(in the rows, 128 means zero)
Turns, then the turns between two rows, first turn first; the first pair answered:
q133:
[113 109 133 126 122  91 115 128 124 145 118 138 138 125 139 131 113] |-> [119 133 167 137 136 114 123 118 126 149 125 127 123 127 124 121 104]
[121 120 122 146 145 137 171 113 123 144 117 139 140 121 136 145 137] |-> [112 103 126 117 115 101 120 140 121 125 131 148 146 106 144 143 127]
[136 122 107 130 129 147 133 145 123 127 130 124 124 119 143 144 146] |-> [138 125 128 122 121 138 110 155 120 119 140 122 120 111 141 137 137]
[143 156 112 175 143 131 171  90 134 177 118  93 148 140 110 115 148] |-> [122 107  74 131  93  66 110 127 129 153 123 119 172 121 136 126 151]
q426:
[118 131 148 117 147 128 101 115 127 127 148 125 143 157 144 106 111] |-> [126 136 134 118 140 132  99 123 131 115 140 114 146 171 139  99 125]
[128 128  78 173 147 164 187  93 150 156  89 113 120 145 114 129 138] |-> [113 117 112 170 161 157 186  76 141 180 111 132 115 119 123 140 107]
[118 140 158 140 141 142 143 122 135 135 134 132 124 134 108 122 131] |-> [125 145 143 142 136 144 146 128 139 125 124 123 127 144 104 120 143]
q212:
[112 122 121 112 141 128 140 104  89 144 104 101 145 119 136 140 134] |-> [112 120 113 107 136 124 135 109  90 138 100 100 147 120 137 139 139]
[159 129  78 106 101 120 137 168 149  84 106 120 127 172 126 104 155] |-> [169 161 136 137 150 168 181 126 148 116 115 110 102 170 109 100 131]
[124 118 147  92 121 106 125 132 135 123 150 142 137 121 138 133 106] |-> [136 130 129  91 108 108 117 148 139 103 138 125 141 139 131 123 126]
[138 146 112 145 139 135 138 109 142 122  96 124 130 147 111 121 132] |-> [125 135 128 146 152 134 145  95 136 142 107 140 129 132 119 133 112]
Pairs:
(two turns a pair)
[111  88  93  98 126  98 118 158 120 128 125 117 142 113 165 129 138] |-> [138 136 120 111 121 126 107 172 130 100 120  76 125 140 134  96 148] | q212 q133
[110 140 138 121 156 160 115 147 151 103 130  87  87 127 107 117 130] |-> [ 93 103  99 126 174 155 153 122 146 138 121 120 101 119 134 148 133] | q212 q133
[127 152 128 129 128 164 136 164 137 151 137 117 151 128 102  86 139] |-> [103 115 130 113 130 136 129 156 127 172 153 150 159 100 124 107 116] | q212 q212
[112 115 180  98 128 144 124 139 134 131 130 149 136  82 149  84 123] |-> [131 124 121 103 109 145 130 161 145 103  99 125 147 117 144  76 169] | q426 q426
[185 192  97 146 110 147 145 132 144  88 112  63 132 177  69 107 165] |-> [179 194 131 168 152 175 189  91 139 130 124  78 119 164  72 119 140] | q133 q212
[117 104 120 130  91 117 121 138 143 138  96 125 128 131 143 107 152] |-> [120 122 156 149 122 147 149 112 143 160 103 124 113 128 135 104 134] | q212 q212
[101 107  70 122 150 123 152 141 130 124 106 166 140 130 139 140 143] |-> [117 140  93 144 169 157 177 130 135 126 101 144 126 145 121 126 145] | q212 q212
[149 164  88 177 140 148 150 106 133 104  86 112 135 193 118 126 162] |-> [ 99  98 116 153 158 105 145  74 111 160 126 183 143 132 162 171 103] | q212 q212
[115 131 114 141  99  95  87 105 148  86 117 107 140 128 142 152 140] |-> [120 155 163 166 139 133 122  72 147 112 127 101 119 126 130 149 121] | q212 q212
[150 126 101 160 183 158 198 106 147 165 103 128 127 127 130 127 148] |-> [144 146 205 118 141 121  88 149 137 124 159 117 107  92 110  94  93] | q133 q133
[143 192 177  93  98 147  72 137 123  86 167 147 165 111  86 104 122] |-> [149 187 113 142 156 197 187  80 128 137 128 156 173 138  96 133 157] | q212 q133
[137 125 142 123 145 152 155 101 125 158 141 149 129 124 136 154 110] |-> [139 112  87 103 103 121 122 141 130 119 123 141 147 140 140 147 143] | q133 q212
[158 152 120 149 138 160 153 120 123 130 110 113 122 163 111 118 146] |-> [121  89 102 121 127 108 135 118 112 153 128 166 142 124 150 152 125] | q212 q133
[123 147  93 127 158 123 156 151 135 145  74 148 103 142 106 145 207] |-> [ 92 113 145  89 143  77  98 158 118 152 118 186 103  92 123 154 154] | q426 q133
[127 155 105 118 145 141 121 135 108 117 119 105 151 135 108 150 152] |-> [114 139 126 102 138 117  94 139 101 118 137 121 151 114 116 154 129] | q426 q133
[131 120 122 124 117 113 101 133 124 117 129 107 124 106 133 113 123] |-> [136 135 143 138 134 132 119 119 125 127 132 101 114 107 125 109 116] | q212 q212
[122 115 126  98 107 122 116 128 134 126 125 131 126 133 123 128 123] |-> [121 119 148 104 118 133 125 116 132 138 133 133 119 126 121 127 113] | q133 q212
[148 169 158 140 141 151 137 117 141 122 128 103 114 140 105 112 128] |-> [141 139  98 145 147 144 170 106 140 139 107 124 131 143 129 138 149] | q133 q212
[139 157 134 136 151 157 156 136 148 134 119  95 105 146 122 129 125] |-> [108 104 114 114 144 117 149 130 137 155 131 140 124 117 155 160 108] | q212 q133
[132 137  87 135 138 134 152 141 133 122 111 113 155 171 130 127 144] |-> [139 164 154 132 137 142 123 147 131 111 136  97 135 161 111 104 117] | q133 q133
[140  95 167 147 123 114  86 191 108 114 124  98 124  69 162 107 131] |-> [142  78  95 169 143 129 152 166 114 139  89 108 139  90 178 131 166] | q133 q133
[122 109 137 131 109 100 109 131 125 127 160 124 115 125 157 123 125] |-> [139 139 144 148 116 127 123 130 133 118 149  98 105 145 138 107 137] | q212 q212
[127 132 169 119 154 135 115 133 124 135 136 120 118  97 128 131 111] |-> [143 137 107 136 150 149 146 137 136 123 105 103 129 131 125 132 155] | q426 q133
[112 160  96  88 128 107 122 141  90 140 117 131 165 149 151 129 181] |-> [126 196 141 112 156 146 144 122  93 150 123 113 145 156 129 117 169] | q133 q133
[153 213 113 129  98 154 121 154 125 104  83  98 132 161 142  83 155] |-> [ 97 152 170 115 140 127 134 101 103 180 133 178 131  86 186 133  77] | q212 q212
[137 113  91 113 156 139 126 115 104 153 124 157 129 124 166 137 126] |-> [148 131 107  97 124 125  75 150 108 115 130 133 126 129 150 112 128] | q133 q212
[114 111 103 130 144 126 154 111 125 135 121 151 134 124 139 142 132] |-> [129 128  91 133 136 136 152 123 132 117 109 132 133 141 128 129 151] | q212 q212
[158 118  63 139 125 122 123 127 132  99 107 129 143 153 121 116 147] |-> [154 122  93 159 166 149 162  90 129 136 116 141 132 144 123 128 126] | q212 q426
[184 172 121 100  79  97  79 159 134  64 129 107 119 146 104  99 175] |-> [186 157  58 125 100 115 143 133 139  85  97 114 132 166 116 118 208] | q133 q133
[139 122 186 160 150 145 141  93 143 116 131 121  93 145  90 119 101] |-> [116  84 158 151 157 126 156  78 138 142 132 156 106 125 118 148  97] | q212 q133
[136 110 115 113 125 124 121 125 123 144 103 173  93 136 163 154 122] |-> [149 140 145 109 109 127  89 147 126 118 109 147  81 142 142 127 121] | q212 q133
[112 118 133 133  85 114  97 109 135 118 139 146 158 109 116 117 110] |-> [131 152 145 153  97 147 116 104 141 112 130 119 147 129  95 102 121] | q212 q212
[109 112 120 110 122 114 113 128 125 116 134 147 135 103 136 138 114] |-> [134 153 126 134 132 152 132 128 136 102 118 110 123 133 110 116 133] | q212 q212
[156 144  85 128 149 136 183 122 131 116  88 115 134 143 109 119 169] |-> [158 173 171 106 132 128 118 141 126  93 127  99 112 123  89  90 128] | q133 q133
[133 109 114 132 153 105 159 104 126 130  93 134 117 137  94 142 144] |-> [122  93 118 115 144  82 137 110 120 130 105 149 121 121 104 147 132] | q426 q212
[118 123 153 119 145 142 144 111 113 170 145 148 121 110 134 120 104] |-> [135 125  93 105  97 119 111 159 123 121 120 122 137 140 128 103 148] | q212 q212
[124 107 117 124 141 106 120 139 136 162 134 128 126 129 140 116 124] |-> [137 129 115 134 142 124 126 142 143 151 125 108 120 147 127 102 137] | q212 q212
[114 127 149 159 146 128 136  98 130 134 109 144 135 142 128 130 140] |-> [117 121 121 146 120 107 115 121 132 112 100 138 144 149 128 124 156] | q133 q212
[147 149 136 152 154 146 134 117 130 116 117 109 123 169 117 118 146] |-> [135 133 146 122 121 108  81 144 125  94 134 118 129 152 126 113 134] | q133 q133
[112 104 117 107 113 106 115 126 132 142 130 143 137 104 136 141 124] |-> [142 153 126 134 124 149 136 126 144 126 112 103 122 137 108 116 145] | q212 q212
[118 131 102 125 132 123 173 125 149 114  84 121 123 150 117 134 157] |-> [ 97 103 110  95 111  83 130 141 139 110 105 145 129 122 134 141 136] | q212 q133
[ 84  86  74  90  88  78 106 140 111 105 112 146 158 105 152 144 119] |-> [ 95 138 192  98 105 108  79 134 108 105 152 121 120  88 118 113  70] | q133 q212
[139 170 150 113  85 100  71 161 143  89 144  97 126 128 109 101 130] |-> [145 164  84 164 142 153 189 104 150 143 102 108 133 155 122 132 163] | q212 q133
[128 133 150 115 145 129 124 123 108 137 152 128 117 116 110 107 124] |-> [129 124 123 104 125 112 106 142 109 121 146 126 128 123 114 106 137] | q212 q212
[128 111  79 149 128 143 176 130 144 123  84 113 140 152 141 148 169] |-> [145 153 152 136 102 142 112 163 145  83 107  79 119 152 109 108 148] | q133 q212
[154 138  85 131  89 101 171 151 157  90 171 119 149 172 149 162 155] |-> [162 176 174 136 102 125 152 144 153  89 200 102 120 158 125 138 117] | q133 q212
[121 109 149 156 155 147 159  91 125 161 128 130 128 115 138 137  78] |-> [112  95 162 127 124 113 106 118 120 141 144 137 132  99 142 133  66] | q133 q133
